In the rows, 128 means zero.
D: rows in a few groups, each row roughly a mix of its group's directions:
D (148 x 11):
[[146 122  68  90 141 123 113 139  66 156 145]
 [ 97 116 137 113 158 115 155 159 179 178 167]
 [ 95 170 119 114 143 113 115 152  72  79  98]
 [182  89 111 145 169 104  90 125 129 162 159]
 [ 51 135 121 134  70 132 134 117 101 129 108]
 [144  89 204 114 113  92 113 149 125  99 132]
 [106 149 126 176 146  94 177 162  92 150 157]
 [196 147  63 132 140 119 125 124 128 118  93]
 [107 147 144  87  80 152 136 110 113  79  81]
 [159 124 120 128 110 129 190  98 124 136 196]
 [145 102 136 115  78  96 115  65  90 139 148]
 [ 78 102 170 124  90 120 180 121 144 103 156]
 [123  96 140 109 171 133 139  59  90 160 130]
 [114 108 149  82 136 141 156  98 193 104 158]
 [103 138 135 100  74 140  89 101 156 144 182]
 [ 55 119 152 113 117 107 110  93 164 159 115]
 [113  93  84  91 125 169  89 155 111 105  92]
 [194 147 133 169 106 110 144 143 156 116 174]
 [ 70  86 184 137 133 142 112 158 134 131  96]
 [111 137  92 168 169 103 101 110 149 150  71]
 [ 80 157 159 168 125 179 140 161 149 130 157]
 [129 167 194 112  91 106 158  98 112 102 120]
 [ 90 144 161 130  94 168 155  98 105 119 183]
 [ 99 119 177 153 142 174 167 115 160 112 167]
 [ 87 154 124  49 167 129 117 136 121 118 107]
 [126 151 147 157  99 159 133 205 104 111 108]
 [ 89 160 143  77 105 127 134 127 125  74  84]
 [151  85 144  82 147 145 189 137  94 108 121]
 [124 123  99 111 123 161 199 149 131 109 179]
 [ 71 130 114  78 163 125 152 180 111 132 138]
 [157 144 135 153  79 154 170 113  97 181 143]
 [101 158 139  54 182 131 122 112 135 146 125]
 [149  84 185 118 101 112 150 126 169 156 161]
 [ 94 167 131 129 108 104  74 163 181 122 141]
 [118  88 134  95 116 150 156 114 147 115 205]
 [152 132 164 179 190 150 126 134 162 133 156]
 [165 105 196 179 149 127 115 156 132 117 144]
 [188 105 127 154 133 143 105 108  71 158 154]
 [ 86 123  91 186 147 150 132 186 132 131 132]
 [131  73 126 102 159  89 101 183 134 140 154]
 [104 159 117  56 165 116 155 114 127 117 166]
 [100 144 110 116 104  98 122  84 183 172 156]
 [113 167  65 118 120  81 129 136 119  85 102]
 [182  84 106 147 117 112 108 110 129  69 106]
 [175  96 152 135 174  88  73 125 127 119 136]
 [ 93  83 189 132 142 107 106 113 177 134 132]
 [142 103  91 169 101 132 143 115 203 141 130]
 [129  73 130 140 104 125 125  83  86  73 144]
 [153 149 134 137 107  92 115 137 150 195  77]
 [152 129 183 122 148 157 150 190 133 138 166]
 [144  87 149 140 139 139 171 103 131 110 201]
 [135 163  97 123  91 166 137 133  94 193 144]
 [ 81 197 146 119 125 145 151 115 106  96  97]
 [ 67 149  87 105 152 166 162 132 131  97 112]
 [167 127 174 152 134 108  91 132 102 167 180]
 [155 122 142 185 125  97  86 119  73 154 125]
 [162 117  61 131 156 152 108  99 133 174 141]
 [ 98 144 151 154 146  84 114 148 150 148  59]
 [ 89 131 157 129 133 163 169 131 166 117 191]
 [101 133 141 104 137 152 160 188  65 135 122]
 [110 107 114 176 105  88  62 102 142 116 130]
 [185  91 138 163 156 129 139 147 157 139 179]
 [157  91  98 121 131  79 118 126 197 140 142]
 [144 117  63  86 127  98 114 142 109 107  80]
 [ 97 100 126  73 109 172 128 134 151 116 183]
 [160 104  90  61 159 102 139 116 106 110 103]
 [154 133 134  98  87 148 155 176  68 109 116]
 [ 97 114 163 114 147  99 137  46 119 133 122]
 [168  76  76 120 121 114 121 137 136 174 161]
 [121 122 119  55  70 114 150 150 153 132 118]
 [189  82 107  90 145 120 124  94 108 102 108]
 [178  96 129 128 170 120 163 108 101  72 124]
 [121  74 120 111  69  82 101 102 120 110 126]
 [182 149 115 190  96 142 137 105  98 130 154]
 [139 110  81  76  84 163 126 121  83 135 115]
 [162 182  84 122 171 121  87 110 131 142 153]
 [197 128  91 139 106 150 139 112 130 104  77]
 [135  60 165 159 170 140 129 143  94 119 149]
 [160 131 134 200 133  98 104 111 154  86 112]
 [190 136 128 160  87 125 107 169 136 104  90]
 [ 88 126 178 143 107 152 116 132 126 194 160]
 [155 115  80 166 105 168 127  86 172 140 115]
 [106 151 155 142  81  85 140 127 177  81 140]
 [138  97 109 135  94 113 193  95 172 144 149]
 [ 76 155 141 131 146 142 169  85 134 182 114]
 [ 99  99 128  76  60 104 133 160 117 125 120]
 [ 99 120 156 161 179 142 169 163  98 124 165]
 [ 75  96 144 120 159  77 157 163 120 147 152]
 [ 98 111 176 154 149 196 116 151 141 114 149]
 [138 191 110 171 143 139 121  86  93 104 104]
 [137 138 205 101 108 148 142 104  80 133 135]
 [136  76 130 118 166 104  98 146  60 136 124]
 [148 116 162 139 110 154 189 117  68 114 143]
 [124 154  99 114  66 137 118 116 186  90 133]
 [ 78 119 133 125  79 110 154 115 155 109  69]
 [135 141 138 139 172  81 105 129 109 135  55]
 [114 107 143  92 158  99  86 130 148 128  59]
 [159  79 197 134 121 119 129 122 158 154 159]
 [138 197 103 121 132 172 103 128  78 124 139]
 [154 138 137 121 160 164 124 169 111  86 190]
 [157 124 109 131 161  98 106 112 138  88  57]
 [132 132 149 139 168 127  65 114 110 152  68]
 [200 163  96 157 104 116 134 152 137  99 113]
 [129 149 127 149  49 149 175 152 127 146 135]
 [174 162  85 142  95 162 135 177 108 146 133]
 [ 79 163 172 115 132 115  82  91 116 157 149]
 [146 160 151 128 138 177 155 160  67 120 158]
 [119 130 144 128 131 173 117 138  59 157  77]
 [154 113 133 140  96 142 194 113 123 152 186]
 [151 102 149 173  74 144 148 105 134  85  93]
 [128 100  66 143  96 131 155 162 119 171 160]
 [138 109 136 161 164 109 114 160 101 131  53]
 [136  80  70 127  85 145 146 151 144 165 147]
 [162  98  73  95  79  91 137 115 151 137 134]
 [ 80 193 161 116 176 113 113 122 125 140 135]
 [146 141  78 121 119  82  56 143 140 126 125]
 [181 113 161 150 133 133  85  67 135 114 110]
 [166 158  98 171  77 119 148 118 156 131  86]
 [ 65  91 114  80 164 146 117 156 130 113 145]
 [132 104  72 137 132 182 131 139 111 184 150]
 [ 55 119 123 161 130 149 142  81 156 102 125]
 [120 109 131  60 118  86  98  87 164 133 127]
 [ 95 119 123 176 192 155 130 154 152  97 112]
 [167  83  89 124  71 106 159 118 158 125 119]
 [168 146  82 188 105 123 138  82 148 133 127]
 [ 67 119 150 114 111 122 129 151 172 124 187]
 [ 75 113 126 121  68 122 105 163 155  93 145]
 [133 150  81 105 146 112  97 166 171 100 172]
 [133 144  97 135 133  63 146 115 197 130 137]
 [142 105 123 134 163 153 124 104 193 182 151]
 [106 112  98 118  74 181 170 133 144 163 133]
 [ 98 134 165 111 106 134 174 113  95 104 189]
 [179 162 129 170 156 154 113 114  91 112  87]
 [143 156 105 126 204 140 136 131 182 141 115]
 [208 136 166 140 100 141 130 120 101 128 160]
 [104  65 160 119 119 107 115 140  83 115 174]
 [ 83  89 174 166 125 149 168 103  96 125 124]
 [165 123  85 156  73 157 129 141  85 134 156]
 [182 126 147 126 102 144 141 200 116 104 108]
 [150 169 118 153  84  88 125 122 162  99  80]
 [126 133  77 111 114 140 136 195 157  97 162]
 [166 167 139 162  94 149 122 161  87 122  82]
 [147 155  68 126 169 118 124 106 111 135  70]
 [116 122 157 117 194 123  69 128 104 103 103]
 [209 133  95 121 165 116 107 145 121 110 107]
 [123 175 121 134 135 183 147 134  95 117 189]
 [111 121 149 160 136  94 159 120 106 147 205]
 [113 118 129 194 127 154 103 158 126  66 129]]

which group is each row in? (one row of each group first):
[123 124 190 151 160  97  84  93 133 126  93]
R
[170  98 147 134 130 146 149  68 147  88 164]
P
[111 108 154 106 149 145  72 137 153 122  62]
X
[173  71 143 138 159 134  97 131 126 172 163]
T

[163 157 121  80 187 138 153 157 114 161 132]
P
[152 117 174 126 152 174 170 122 130 104 182]
P
[111 135 142 129  74 143 181 146 128 127 192]
R
[159 115 157 162 118 132 142 106 143 190 181]
R
[166  77 119 116 162 134 105 125 142 186 165]
T
[105 188 143 157 117 185 168 105 133 139 128]
P
[108 158 209 137 141 105 130 136 105  89 122]
T
[154 127 157 111 131  75 156 105 161 171 172]
T
[140 165  68 113 167 147 104  79 130 134 105]
T
[ 81 156 113 117 146 178 160 147 175  95 138]
P
[ 70 129 115 116 104 128 105 127 147 152  56]
R
[177 160 112 126 172 133  85 121  78 120 101]
R
[106 184  92  92  98 112 133 137 126  72 144]
R
[ 90 143 120 146 130  87 137 163  77 165 170]
X
